In the rows, zero is written as 128.
Rotation paths and how fast each direction turns (degrees each step):
Each turn is a multiple of 5 degrees from 10 to 175, or 0.
Each row of a path follows its step; steps can be skipped.
Rotation 1:
step 0: [135 136 127 125 135 116 132 126 125 129 118 117 136 135 130 125 135 131
 138 125 125 126 123 125 125 129 130 137 129 128 128 125 133 128 125]
step 1: [122 132 137 126 130 139 123 131 123 134 134 130 137 126 134 125 134 127
 130 140 123 130 131 131 129 129 126 127 138 132 132 120 123 129 135]
step 2: [128 132 122 135 128 130 125 117 136 122 136 130 134 134 129 131 128 124
 135 130 129 119 122 115 126 129 129 120 123 126 128 131 133 123 131]
step 3: [122 127 136 132 132 119 136 134 130 124 114 125 135 133 139 129 129 133
 125 127 123 131 130 122 131 124 124 126 129 128 123 123 121 122 122]
step 4: [130 137 133 135 136 138 125 126 123 128 126 130 132 120 129 120 127 135
 130 136 124 125 125 123 124 132 134 140 129 127 138 135 128 133 131]
step 5: [121 130 125 128 125 124 133 131 131 120 140 127 128 124 134 134 136 124
 142 138 129 123 123 130 125 123 121 127 127 135 127 130 127 122 127]
step 6: [123 127 125 140 136 123 126 122 131 128 119 128 131 125 128 130 122 130
 136 122 127 126 130 120 141 130 126 121 138 127 128 123 120 131 129]
step 7: [141 143 132 130 135 131 132 136 127 127 125 131 136 119 134 124 129 129
 125 129 127 131 120 126 127 121 121 127 121 127 125 128 132 131 127]
step 8: [122 131 126 132 132 126 127 126 131 121 136 122 123 126 129 116 139 138
 134 131 124 125 135 132 124 123 135 123 138 136 126 133 128 125 132]
step 9: [124 132 116 132 133 130 133 124 135 128 123 121 141 131 127 136 130 123
 136 126 127 131 122 131 133 136 123 131 128 135 134 121 129 131 129]
Directions:
[130 127 129 131 129 129 129 126 126 129 130 130 126 130 129 131 126 126
 130 129 131 130 128 126 130 128 125 122 129 127 130 125 129 128 128] | 90
Rotation 2:
step 0: [133 124 127 128 132 135 138 139 131 125 130 124 130 135 123 127 132 132
 119 124 119 128 130 129 126 117 129 136 131 130 120 130 134 130 120]
step 1: [137 129 125 129 137 130 130 134 126 135 126 123 130 123 127 140 124 128
 123 135 129 129 120 136 122 127 122 132 121 117 128 120 123 124 129]
step 2: [131 135 121 131 131 132 120 129 133 114 126 126 128 129 120 129 138 133
 128 128 125 132 127 130 126 116 131 123 118 133 124 128 120 125 127]
step 3: [127 118 130 134 131 128 136 134 125 133 128 120 131 136 123 128 128 124
 119 124 123 124 132 123 115 117 130 135 121 127 127 128 125 131 128]
step 4: [135 128 126 127 131 133 127 135 125 128 130 126 135 125 124 137 135 133
 127 125 127 122 123 129 135 122 117 130 128 115 127 121 120 121 136]
step 5: [130 123 126 126 132 128 118 133 135 117 131 125 132 139 128 124 123 124
 125 129 129 133 126 132 123 117 134 122 118 131 123 119 126 122 132]
step 6: [134 122 120 137 125 127 127 124 122 137 128 125 135 133 128 128 126 134
 125 124 124 123 129 127 121 116 132 135 130 126 126 129 115 135 135]
step 7: [125 124 130 123 135 133 121 138 127 126 123 121 134 132 118 134 132 124
 134 122 132 128 126 127 137 123 126 131 135 124 131 116 121 128 132]
step 8: [131 126 128 129 133 130 126 135 127 120 127 134 132 131 131 113 119 132
 125 132 122 133 127 126 120 119 132 128 131 122 127 120 125 121 138]
step 9: [142 121 121 133 129 131 128 125 132 129 131 122 136 132 128 128 126 133
 125 126 131 130 122 131 130 119 129 135 137 129 128 124 122 141 121]
Directions:
[131 126 127 130 128 129 128 128 125 129 130 125 127 130 131 126 126 126
 126 130 125 127 130 127 128 128 128 128 129 125 128 132 129 131 126] | 130
Rotation 3:
step 0: [131 116 123 136 136 129 128 131 132 136 127 130 120 130 116 124 132 137
 126 129 121 129 128 132 131 120 127 130 135 137 139 122 130 121 133]
step 1: [140 134 120 138 130 131 128 132 124 129 124 126 130 130 121 124 136 124
 126 126 121 137 127 137 119 132 127 118 118 131 127 126 139 123 134]
step 2: [127 122 127 137 127 127 124 125 120 133 118 129 130 136 134 125 148 131
 131 131 135 125 125 127 122 128 130 122 133 130 127 127 136 125 119]
step 3: [124 127 135 139 127 124 135 116 130 136 121 130 122 129 119 129 131 124
 127 133 129 129 129 128 126 125 137 125 125 110 134 132 133 121 128]
step 4: [128 134 136 128 135 134 132 124 131 132 123 135 128 137 125 137 123 128
 137 129 133 118 138 135 117 131 126 121 127 130 132 120 134 122 126]
step 5: [135 130 119 135 137 134 139 125 136 127 122 133 122 137 129 134 132 128
 124 129 140 132 137 126 137 122 131 124 128 134 129 130 125 131 123]
step 6: [132 137 130 144 129 123 136 133 133 129 125 127 125 120 139 128 126 133
 128 129 133 124 124 130 124 126 138 122 122 136 135 124 124 121 134]
step 7: [133 119 129 136 141 132 124 128 126 134 127 137 119 138 138 130 129 134
 132 128 119 132 121 124 121 129 131 129 126 130 129 124 118 121 130]
step 8: [128 130 129 134 130 132 134 123 126 138 122 142 130 131 124 115 127 120
 118 122 131 139 124 128 122 135 132 133 127 135 129 128 129 123 135]
step 9: [128 122 131 130 131 133 124 131 122 141 113 127 138 128 129 122 125 130
 130 133 130 129 130 135 123 114 128 124 130 136 135 135 133 122 129]
Directions:
[126 124 129 129 126 127 126 125 128 126 127 128 129 131 131 127 128 125
 128 128 128 128 127 126 125 131 130 130 127 127 127 130 129 125 130] | 70
[125 130 129 127 126 128 131 129 131 127 125 128 129 130 127 127 130 129
 132 127 128 127 130 125 129 127 126 125 128 123 127 128 131 128 127] | 45
Rotation 4:
step 0: [130 133 128 134 128 129 126 128 130 122 122 130 125 123 141 118 133 132
 119 128 133 130 123 123 116 122 124 129 125 122 134 132 132 116 128]
step 1: [128 128 129 135 124 124 118 122 138 134 126 127 130 131 125 116 132 124
 131 132 136 144 128 126 120 135 132 131 129 127 125 125 129 123 120]
step 2: [128 131 118 125 127 129 133 135 127 130 134 129 122 139 137 126 122 131
 132 135 136 133 138 132 123 134 128 122 135 128 122 120 126 130 122]
step 3: [125 132 119 122 128 136 129 129 130 124 130 135 137 125 123 131 122 144
 129 133 131 128 126 124 130 127 117 120 126 128 124 130 134 125 118]
step 4: [125 124 130 131 134 129 129 132 130 129 122 138 133 123 129 119 120 137
 120 123 129 131 127 132 116 126 119 133 121 124 121 131 129 121 136]
step 5: [127 128 126 133 123 134 121 119 130 133 123 128 116 132 125 128 127 128
 130 129 133 136 121 129 115 133 130 130 113 134 122 124 128 126 132]
step 6: [135 118 116 130 137 133 131 134 128 127 134 125 124 137 128 134 130 126
 139 135 135 131 129 134 121 132 131 127 127 129 130 126 128 118 125]
step 7: [125 125 126 126 132 133 134 141 121 123 123 125 133 125 122 128 124 135
 127 140 134 130 119 123 129 139 130 120 129 126 124 136 131 129 121]
step 8: [129 138 123 131 126 127 137 137 122 127 121 137 135 127 126 126 130 134
 116 119 131 139 119 133 126 127 129 129 125 124 128 128 125 123 131]
step 9: [126 126 130 134 126 131 125 129 134 133 128 136 121 121 115 126 132 127
 127 123 135 141 134 133 127 128 131 119 115 129 129 121 125 129 131]
Directions:
[128 129 130 128 125 128 126 132 126 128 124 128 130 129 127 127 130 128
 128 127 124 127 128 128 127 124 126 126 125 125 127 127 128 126 128] | 85
[126 127 131 131 125 126 132 125 129 128 128 126 126 128 128 129 130 128
 131 127 130 131 127 131 126 128 125 129 128 126 129 125 128 130 129] | 90
Rotation 5:
step 0: [121 125 125 140 130 125 135 126 126 125 131 136 125 129 134 116 130 132
 123 129 131 126 130 132 132 119 138 119 135 134 122 124 129 137 127]
step 1: [126 125 125 133 134 136 123 128 131 127 121 133 115 140 126 133 124 139
 133 125 125 131 126 123 132 114 130 127 127 124 119 124 127 123 124]
step 2: [126 130 130 130 136 132 140 128 113 127 128 130 120 133 134 117 132 126
 126 127 122 124 114 121 125 122 124 128 131 123 130 130 128 125 125]
step 3: [133 128 121 128 130 122 130 127 123 128 131 123 131 137 121 122 124 135
 128 128 124 140 129 122 122 119 131 129 132 130 131 123 138 113 125]
step 4: [133 125 130 132 138 118 133 122 125 125 131 125 120 122 124 120 122 129
 121 119 130 125 128 119 123 134 131 119 124 122 121 118 127 126 130]
step 5: [125 135 116 130 132 137 126 124 126 139 128 122 131 134 134 123 120 135
 130 127 132 127 132 123 123 133 137 129 128 124 120 125 125 117 135]
step 6: [110 125 128 132 135 125 128 127 121 129 137 129 130 132 128 117 128 134
 121 125 137 134 123 133 126 127 130 122 132 128 124 123 119 134 126]
step 7: [128 128 128 128 124 130 116 126 126 124 130 133 123 142 128 125 125 137
 129 132 130 126 128 130 127 118 139 116 120 120 124 132 125 122 123]
step 8: [126 130 136 123 136 132 131 137 122 128 127 132 121 134 132 123 136 135
 111 123 119 129 123 122 122 128 129 126 126 127 122 134 124 125 126]
step 9: [131 125 127 130 125 125 139 131 126 130 125 129 131 133 135 118 124 133
 126 132 122 133 131 126 127 119 144 119 131 137 128 129 138 120 127]
Directions:
[131 129 128 127 125 126 127 131 125 128 130 127 130 126 128 130 130 130
 125 128 126 130 125 125 127 127 129 127 126 124 129 128 131 129 127] | 70
[131 126 127 130 129 128 131 129 128 127 127 127 126 127 127 126 128 128
 132 129 127 127 127 125 129 125 125 132 131 127 128 126 130 129 129] | 40
Rotation 6:
step 0: [124 128 123 133 119 129 120 122 134 134 131 133 129 130 132 135 131 133
 123 132 122 120 122 128 135 137 132 123 123 132 127 129 122 134 126]
step 1: [127 124 133 128 131 123 127 120 123 139 132 127 122 125 128 133 128 129
 124 129 131 134 121 134 122 133 138 129 123 126 139 124 134 130 135]
step 2: [121 125 127 125 131 137 118 127 124 133 126 126 124 128 129 132 137 124
 127 122 120 128 127 127 124 121 129 128 114 130 124 138 127 131 131]
step 3: [125 126 118 135 125 123 125 128 131 133 127 127 124 126 128 132 129 130
 134 137 128 124 127 135 130 138 126 117 121 130 134 132 121 134 135]
step 4: [137 126 132 124 126 120 124 134 120 131 133 129 123 127 127 131 130 132
 127 125 131 130 123 132 125 126 135 132 114 124 139 133 131 127 134]
step 5: [120 117 121 129 133 129 126 132 125 128 125 129 126 129 129 127 132 122
 127 135 129 130 118 129 130 119 122 129 118 130 121 139 127 128 128]
step 6: [133 133 128 139 133 122 131 133 124 128 133 126 126 127 124 127 132 129
 133 135 128 116 126 136 126 135 119 126 126 130 132 136 128 131 137]
step 7: [131 125 135 124 123 112 124 137 129 123 136 128 125 128 130 127 136 130
 126 131 126 124 121 124 132 123 132 132 120 127 131 133 133 127 122]
step 8: [119 124 125 133 134 126 129 127 126 124 132 126 128 131 135 125 123 124
 125 139 129 126 116 135 130 125 127 137 128 137 122 134 133 124 133]
step 9: [126 135 137 132 133 125 130 129 126 125 133 124 133 125 130 132 140 121
 130 130 126 112 128 131 122 133 125 135 129 126 132 133 128 134 129]
Directions:
[129 130 131 127 125 126 127 129 130 128 126 126 129 131 128 128 127 130
 131 129 127 125 128 127 130 129 126 125 128 128 128 128 126 133 130] | 110
